One vector is turned by the same rotation once a tick. Each row is the vector after some number of ticks, and that number follows the row.
The counts run from 0 to 284.
[-0.79, 0.09, -0.45, 0.84, -0.04, -1.87, -1.03, -0.77, -1.35, 1.08, -2.86, -1.65, -0.89, -1.53, -3.58, 2.42, 1.60, -1.59, 3.76, 0.87, -0.22, 0.84, -2.72, 2.00, 0.20, 2.28, 0.88, -1.74, 0.32, 1.02, -3.86, 1.66, 0.17, 0.80, -1.41, -1.25, -1.13, -1.58, 1.24, -0.39, -0.30, 3.52, 0.09, -0.48, 1.31]	276
[-0.05, -0.46, -0.14, 0.33, 0.06, -1.41, -1.48, -1.48, -1.03, 1.10, -1.65, -2.17, -0.20, -1.71, -4.12, 2.98, 1.81, -1.33, 4.84, 0.94, 0.13, 1.52, -3.05, 1.43, -0.24, 1.89, 0.25, -1.37, 0.71, 0.84, -3.73, 1.11, -0.21, 0.33, -1.58, -0.77, -1.38, -0.17, 0.80, -0.13, -0.69, 4.14, -0.68, -0.20, 1.40]	277
[-1.27, -0.30, 0.12, -1.00, -1.04, 0.00, -2.24, -2.09, -0.42, 0.87, -1.47, -2.63, 0.63, -2.44, -2.77, 3.36, 0.11, -2.39, 2.92, 1.05, 0.78, 1.27, -2.00, 1.02, 0.44, 1.26, -0.68, -0.52, 1.39, 0.49, -4.83, 1.17, -0.28, -1.70, -1.59, -1.03, -1.46, 1.96, 0.61, 0.30, -0.95, 2.65, 0.11, -1.00, 2.05]	140
[-0.24, -1.25, 0.48, -0.16, 1.39, 0.13, -1.10, -0.14, -1.53, -1.19, -2.46, -1.60, 0.62, -1.89, -1.86, 3.15, 2.52, -2.71, 3.27, 0.61, 1.00, 1.06, -5.55, 0.70, -2.14, 1.17, 1.24, 0.35, 1.17, 0.49, -2.46, 0.21, -0.16, 0.58, -1.35, -0.28, -2.03, -0.28, -0.42, 0.86, -0.20, 2.36, -1.40, 0.03, 0.26]	199
[-0.86, -1.08, 0.93, -0.54, -0.99, -0.81, -1.95, -0.13, -0.28, -0.31, -2.10, -2.69, 0.90, -2.67, -0.92, 3.42, -0.21, -2.39, 1.43, 0.79, 3.03, 1.64, -0.02, 0.78, 1.47, -1.50, 2.24, 0.41, 0.02, 0.95, -4.49, -0.76, -1.58, -0.47, -0.88, -2.19, 0.83, 1.09, -0.54, 0.15, -1.20, 1.60, -1.78, -1.73, 3.50]	7
[-0.90, -0.33, 0.57, -1.05, -0.45, -1.82, -1.08, -1.58, -0.93, -0.01, -2.81, -2.67, 0.34, -1.40, -2.12, 4.62, 0.90, -2.38, 3.43, -0.25, 0.72, 1.97, -0.23, 0.75, 1.11, 0.49, 1.82, -0.54, 1.01, 1.94, -3.48, -0.45, -0.81, 0.23, -1.58, -1.92, -0.66, -0.90, -0.91, 0.53, -0.24, 2.07, -2.29, -1.55, 3.64]	284
[0.10, -0.47, 3.05, 0.48, -0.27, -1.91, -1.41, -0.99, -0.19, 0.32, -0.51, -3.02, 1.13, -2.48, -2.43, 3.15, 0.25, -1.78, 2.32, 2.63, 1.82, 1.72, -2.33, 1.55, 0.02, -0.89, 0.34, -1.20, 0.93, 1.72, -2.99, 0.21, -0.20, 0.41, -1.54, -2.21, -0.84, 1.36, 1.39, 0.53, -3.37, 2.95, -1.99, -0.77, 0.98]	181
[0.50, 0.67, 1.28, -0.02, -1.58, -0.88, -1.49, -0.60, -0.24, -0.71, -3.17, -1.62, -1.40, -3.72, -0.61, 3.93, 1.33, -1.36, 2.23, 2.83, 1.29, 1.68, 0.01, 0.60, 2.19, 0.59, 1.18, -1.51, -0.63, 0.35, -4.36, 0.25, 0.96, 0.37, -1.50, -2.98, -0.54, -2.36, 0.82, -0.12, -0.68, 1.95, -0.32, 0.86, 1.46]	281
[-1.36, 1.99, 2.07, 0.07, -0.16, 0.04, -1.94, 0.40, -1.34, -1.44, -2.96, -2.87, 0.83, -2.78, 0.60, 2.93, 0.99, -2.44, 0.83, 3.00, 1.29, 0.95, -4.52, 2.22, -1.27, 0.86, -0.33, -0.64, 0.42, 2.04, -3.73, 0.74, 0.78, -0.62, -0.93, -1.86, -1.24, -0.78, 1.05, -0.14, -0.82, 0.64, -1.36, -0.04, 0.00]	190
[-0.86, 0.31, -0.18, 1.09, 0.09, -0.47, -0.84, 0.86, -0.35, 0.38, -2.72, -1.74, 0.09, -1.96, -1.20, 2.71, 0.26, -3.08, 2.58, 1.70, 1.94, -0.06, -4.52, 0.98, -0.30, 3.14, 0.27, -1.48, 0.90, 0.36, -5.69, 1.34, -0.15, -0.67, -1.69, -1.05, -0.32, -0.28, 2.05, 0.21, 1.72, 2.04, 0.37, 0.99, 0.22]	100
[-1.64, -0.66, 0.28, -0.67, 0.20, -0.11, -3.16, -0.33, -1.00, -1.46, -1.75, -1.03, 1.16, -1.70, -0.21, 3.24, 2.92, -2.25, 1.46, 0.55, 1.58, 3.58, -3.98, 2.04, -2.07, -1.01, 0.54, 0.57, -0.47, 0.77, -2.42, -0.52, -0.14, 0.86, -0.62, 0.03, -1.20, 1.68, -0.89, -0.33, -1.44, 4.53, -2.32, -0.21, 0.75]	121
[-0.86, 0.34, -1.06, 0.05, -0.76, 0.71, -1.86, -0.08, -0.34, -1.14, -3.02, -1.12, -0.39, -1.81, -0.44, 2.85, 0.54, -3.00, 3.53, 1.80, 0.50, 0.31, -4.30, 1.14, 0.11, 2.61, -0.11, 0.40, 1.43, 0.53, -5.55, 1.49, 0.64, -1.64, -1.54, -0.71, -0.57, 0.08, 0.56, -0.19, 1.20, 2.21, 1.04, 0.14, 0.72]	238
[-3.42, 1.38, -0.12, 0.92, 0.31, -0.66, -3.43, 0.52, -1.79, -1.36, -3.80, -1.51, 0.36, -0.24, 0.60, 2.50, -0.24, -3.83, 0.08, 0.84, 1.44, 1.36, -2.36, 3.13, -0.56, 1.62, 1.50, -1.76, 0.87, 1.51, -3.78, 0.02, 0.69, -1.10, -0.52, -0.61, -0.06, -1.06, 1.52, 0.79, -0.09, 1.75, -0.29, -2.29, 1.87]	226
[0.24, -0.66, 0.51, -0.28, 0.02, -2.43, -0.79, -1.15, -1.16, 0.29, -3.09, -1.84, -0.28, -2.22, -2.34, 4.06, 1.21, -1.05, 3.48, 0.02, 1.29, 1.81, -0.13, 0.46, 1.27, 0.51, 3.08, -1.05, -0.04, 2.09, -3.06, -0.93, -0.72, 0.67, -1.32, -2.47, -0.63, -2.13, -0.96, 0.16, -0.89, 2.63, -2.05, -0.43, 3.69]	283
[0.45, -0.46, 0.41, 0.32, -1.01, -2.29, -0.69, -0.53, -0.67, 0.10, -2.86, -1.68, -1.25, -3.33, -1.84, 3.98, 1.57, -1.25, 2.88, 1.48, 1.55, 1.64, 0.06, 0.80, 1.82, 0.79, 2.59, -1.90, -0.58, 1.06, -3.68, 0.12, 0.38, 1.01, -1.19, -2.59, -0.58, -2.83, 0.29, -0.09, -0.97, 2.42, -0.96, 0.30, 2.16]	282
[0.49, -0.52, 1.47, 2.02, -0.62, -0.43, -3.46, 0.38, -2.19, -0.76, -2.52, -1.26, -0.52, -3.06, -2.70, 2.24, 2.09, -1.35, 2.26, 1.52, 2.03, 0.99, -2.65, 2.04, -0.47, 0.90, 1.00, -1.09, -1.61, -0.27, -3.30, 1.16, 0.75, 0.68, -0.34, -0.88, -0.94, -0.90, 2.47, -0.41, -1.67, 3.37, 0.02, 0.91, -0.41]	270
[0.15, -1.21, -0.21, 2.38, 0.45, -1.39, -2.14, 1.12, -2.94, -1.59, -3.49, -0.07, -0.73, -1.87, -1.69, 2.91, 0.81, -1.95, 2.69, -0.30, 2.72, -0.08, -2.25, 2.14, -0.43, 1.94, 3.05, -1.35, -0.05, 1.00, -3.50, -0.52, 0.14, -0.52, -0.78, -0.47, -0.59, -2.57, 0.18, 0.52, -1.16, 2.14, 0.39, -0.47, 2.05]	234
[-3.52, 0.91, 1.15, -1.55, 0.19, -0.12, -2.15, -0.78, -1.14, 0.05, -3.02, -3.44, 2.07, -1.23, -1.08, 3.43, 0.11, -3.60, 0.21, 0.31, 0.82, 1.48, -3.38, 2.20, -1.14, 0.35, 0.94, -0.13, 1.42, 0.94, -3.20, 0.01, 0.25, -1.00, -1.46, -1.78, -1.55, -0.21, -0.05, 0.94, -0.41, 0.82, -1.27, -1.77, 1.93]	50
[-3.23, 0.84, -0.54, -0.27, -1.25, -0.77, -1.35, 0.47, -0.39, 0.62, -4.20, -2.95, 0.48, -2.60, 0.35, 2.33, -0.87, -2.88, 0.34, 0.65, 2.39, 1.39, -0.42, 1.86, 0.95, -0.08, 2.01, -1.00, 0.11, 0.69, -4.99, -0.09, -0.28, 0.06, -1.15, -2.51, 0.62, -0.43, 0.78, -0.19, 1.87, 0.61, -0.92, -1.83, 2.97]	9
[-0.70, -0.40, 0.75, 0.08, -1.16, 1.05, -3.65, -0.82, -0.80, -0.99, -3.16, -1.44, -0.86, -1.75, -2.48, 4.00, -0.11, -3.29, 1.28, 0.49, 1.71, 1.11, 0.21, 1.13, 1.88, 1.37, 1.75, -1.05, -0.27, -1.20, -4.55, -0.24, 0.91, -1.33, -0.78, -1.81, -0.26, -0.49, 1.93, 1.14, -0.34, 2.04, 1.02, 0.01, 2.09]	135
[-3.28, 0.71, -1.14, 0.56, -0.53, -2.26, -0.89, 1.07, -0.48, 1.80, -4.09, -3.04, 0.18, -2.63, -0.41, 1.60, -0.11, -2.23, 0.90, 0.40, 2.64, 1.18, -2.02, 2.53, -0.45, 0.57, 1.73, -1.40, -0.20, 1.36, -5.08, 0.82, -0.86, 0.76, -1.05, -2.56, -0.05, -0.89, 0.63, -0.79, 1.05, 1.74, -1.06, -1.65, 2.43]	10
[0.39, -0.38, 1.55, 0.16, -0.52, 2.50, -4.38, -0.74, -2.11, -3.22, -4.15, -1.42, -0.21, -2.06, -2.11, 2.55, 2.07, -2.88, 1.92, 1.29, 0.76, 1.84, -1.35, -0.06, 1.29, -0.44, 2.15, -0.44, -0.78, -0.70, -3.55, 0.13, -0.12, 0.14, -0.25, -0.73, 0.13, 0.09, 1.69, 0.27, 0.19, 1.56, -0.16, 0.20, 1.05]	26
[0.33, -0.92, 1.36, -0.80, 0.22, 2.11, -2.14, -0.42, -0.95, -2.90, -2.96, -1.10, 0.26, -2.74, -0.02, 4.28, 1.81, -3.94, 2.01, 1.76, 1.15, 0.90, -3.83, -0.64, 0.30, 0.93, 1.31, 0.49, 0.48, -0.93, -3.43, -0.14, 0.06, -0.61, -1.33, -0.90, -1.02, 0.09, 0.42, 0.74, 0.28, 1.37, -0.79, 1.25, -0.06]	201
[0.65, -1.08, 0.08, -0.36, -0.99, 0.96, -2.04, -0.34, 0.02, -2.16, -3.03, -0.88, -0.22, -2.23, -0.72, 4.12, 0.31, -3.23, 2.70, 0.84, 2.08, 0.86, -0.14, -0.61, 2.52, 0.51, 2.42, 0.25, 0.41, -0.14, -4.93, -0.53, -0.66, -1.20, -1.07, -1.64, 0.78, 0.36, -0.32, 0.76, 0.88, 1.67, -0.41, -0.21, 2.62]	243
[-1.16, 1.29, 0.44, -0.02, -0.68, -1.03, -1.02, 0.40, 0.31, -0.68, -2.83, -1.72, -0.73, -3.62, 2.17, 2.69, 1.52, -2.43, 1.49, 3.52, 2.08, 2.65, -2.22, 0.35, 0.13, 0.62, 0.16, -1.79, -0.78, 1.00, -5.00, 0.80, -0.27, 0.53, -1.24, -1.58, -0.07, 0.20, 0.18, -1.28, 0.31, 3.30, -1.78, 0.72, 0.19]	112
[0.24, -1.62, 1.11, 0.24, -1.47, -1.84, -1.06, 0.25, -0.35, 0.08, -1.32, -2.24, 0.74, -4.38, -1.12, 3.71, 0.61, -1.62, 1.94, 0.84, 3.45, 1.55, -0.66, 1.61, 0.65, -1.32, 1.89, 0.21, -0.41, 0.65, -4.24, -0.78, -1.26, 0.33, -1.37, -2.65, -0.39, 1.01, -0.24, -0.01, -2.08, 2.67, -1.44, -0.66, 2.58]	6
[-0.57, -0.06, 0.57, 0.39, 0.18, -1.96, -1.10, 0.60, -0.17, -0.48, -2.62, -1.34, -0.81, -4.33, 1.46, 2.87, 2.05, -1.45, 1.81, 2.42, 3.34, 2.88, -1.84, 0.00, 0.09, -0.24, 1.12, -1.80, -1.29, 0.76, -3.79, 0.35, -0.76, 1.26, -1.14, -1.65, -0.05, -0.36, -0.07, -0.98, -0.76, 3.77, -2.36, 0.56, 0.36]	113
[-3.12, 0.65, -1.54, 0.61, 0.62, -1.43, -1.49, 0.92, -0.76, 0.14, -4.13, -1.12, -0.17, -1.36, 0.23, 1.94, 2.06, -2.26, 1.35, 0.65, 1.59, 2.76, -3.19, 2.97, -1.65, 0.64, 1.13, -1.81, -0.75, 1.13, -3.07, 0.28, 0.20, 1.74, -0.93, -0.86, -0.60, -1.01, 0.14, -0.97, 0.36, 4.14, -2.30, -0.70, 0.78]	119
[-1.40, -1.34, -2.17, 1.09, -0.25, -2.15, 1.20, 0.18, 0.35, 1.04, -2.87, -1.31, -0.36, -1.89, -1.03, 2.62, 0.90, -2.32, 3.57, 0.45, 1.84, 1.20, -2.18, 1.34, 0.44, 1.15, 1.60, -1.55, 0.58, 0.91, -4.71, 0.19, -0.91, 1.24, -1.55, -1.96, -0.08, -0.55, -0.48, -0.34, 1.40, 3.36, -0.55, -0.39, 2.28]	246
[-2.06, -0.14, 1.19, -0.71, -0.36, -0.02, -2.25, 0.01, -0.90, -0.29, -2.14, -3.24, 1.94, -3.37, -0.75, 2.27, 1.06, -2.29, 1.55, 1.15, 2.22, 2.25, -3.28, 1.54, -1.25, -1.57, 0.43, 0.40, 0.06, 0.90, -3.98, 0.23, -1.39, -0.13, -0.88, -0.79, -0.44, 2.76, -0.03, -0.43, -1.10, 1.90, -1.61, -2.03, 1.01]	13
[-1.89, -0.24, 1.95, -0.52, -0.98, 1.23, -4.46, 0.39, -1.10, -1.91, -2.84, -2.16, 1.38, -2.28, -0.29, 2.68, 1.21, -2.62, -0.51, 1.21, 2.54, 2.93, -1.82, 1.90, 0.28, -1.86, 1.87, 0.46, -1.20, -0.37, -3.42, -0.73, -0.39, 0.09, -0.13, -1.03, 0.37, 1.53, 1.11, 0.03, -1.49, 2.20, -1.11, -0.98, 1.35]	261
[-1.25, 0.12, -0.49, 0.45, -1.13, -0.30, -2.70, -0.59, -0.94, 0.47, -3.44, -1.10, -1.06, -1.84, -2.34, 3.47, -0.45, -2.65, 1.11, 0.00, 1.59, 0.58, -0.20, 1.66, 1.38, 2.23, 2.29, -1.60, -0.69, -0.90, -4.57, 0.98, 0.75, -0.96, -0.87, -1.85, -0.47, -2.21, 2.01, 0.63, 0.42, 2.08, 1.03, 0.08, 2.90]	136
[-1.65, 0.37, 1.05, -1.15, -0.09, 1.34, -3.78, -0.13, -0.85, -2.40, -1.99, -1.56, 1.37, -1.95, 0.08, 3.32, 2.70, -2.91, 1.03, 1.23, 1.48, 3.26, -3.23, 1.64, -0.67, -0.86, 0.60, 0.48, -0.83, 0.20, -2.78, 0.10, 0.53, -0.01, -1.14, -0.26, -0.59, 1.52, 0.35, -0.42, -1.49, 3.82, -2.18, -0.27, 0.49]	122
[-1.05, -1.13, 1.04, -0.11, -0.47, 0.15, -3.36, -0.04, -1.33, -1.19, -2.01, -2.48, 1.60, -2.65, -0.81, 2.55, 1.92, -2.06, 0.77, 0.87, 2.68, 2.62, -2.96, 1.70, -1.18, -2.07, 1.25, 0.26, -0.84, -0.27, -2.75, -0.21, -0.51, 0.65, -0.28, -0.71, -0.11, 2.67, 0.37, -0.04, -1.94, 3.31, -2.11, -0.96, 0.97]	260
[-1.41, -1.27, -0.92, -0.98, -0.79, -0.47, -0.53, -0.45, 0.97, 0.19, -1.62, -1.93, 0.97, -2.32, -0.86, 3.29, 1.03, -2.93, 3.49, 0.97, 1.76, 2.09, -3.22, 0.26, 0.26, 0.05, 0.28, 0.60, 1.53, 0.62, -4.65, 0.21, -1.58, -0.20, -1.60, -1.25, -0.39, 2.38, -1.07, -0.41, 0.07, 3.67, -1.92, -0.48, 1.99]	248
[-1.43, -0.52, 1.25, 0.78, -0.53, -1.77, -0.95, 0.99, -0.41, -1.57, -1.63, -0.66, 0.08, -2.60, 1.18, 3.26, 1.20, -2.11, 0.62, 2.95, 2.47, 1.77, -3.48, 2.93, -1.13, -0.78, 1.50, -1.55, -0.21, 1.67, -2.39, -0.02, 1.01, 1.34, -0.98, -2.84, -0.71, -0.40, 0.59, -0.12, -2.85, 3.78, -1.37, 0.17, 0.55]	83
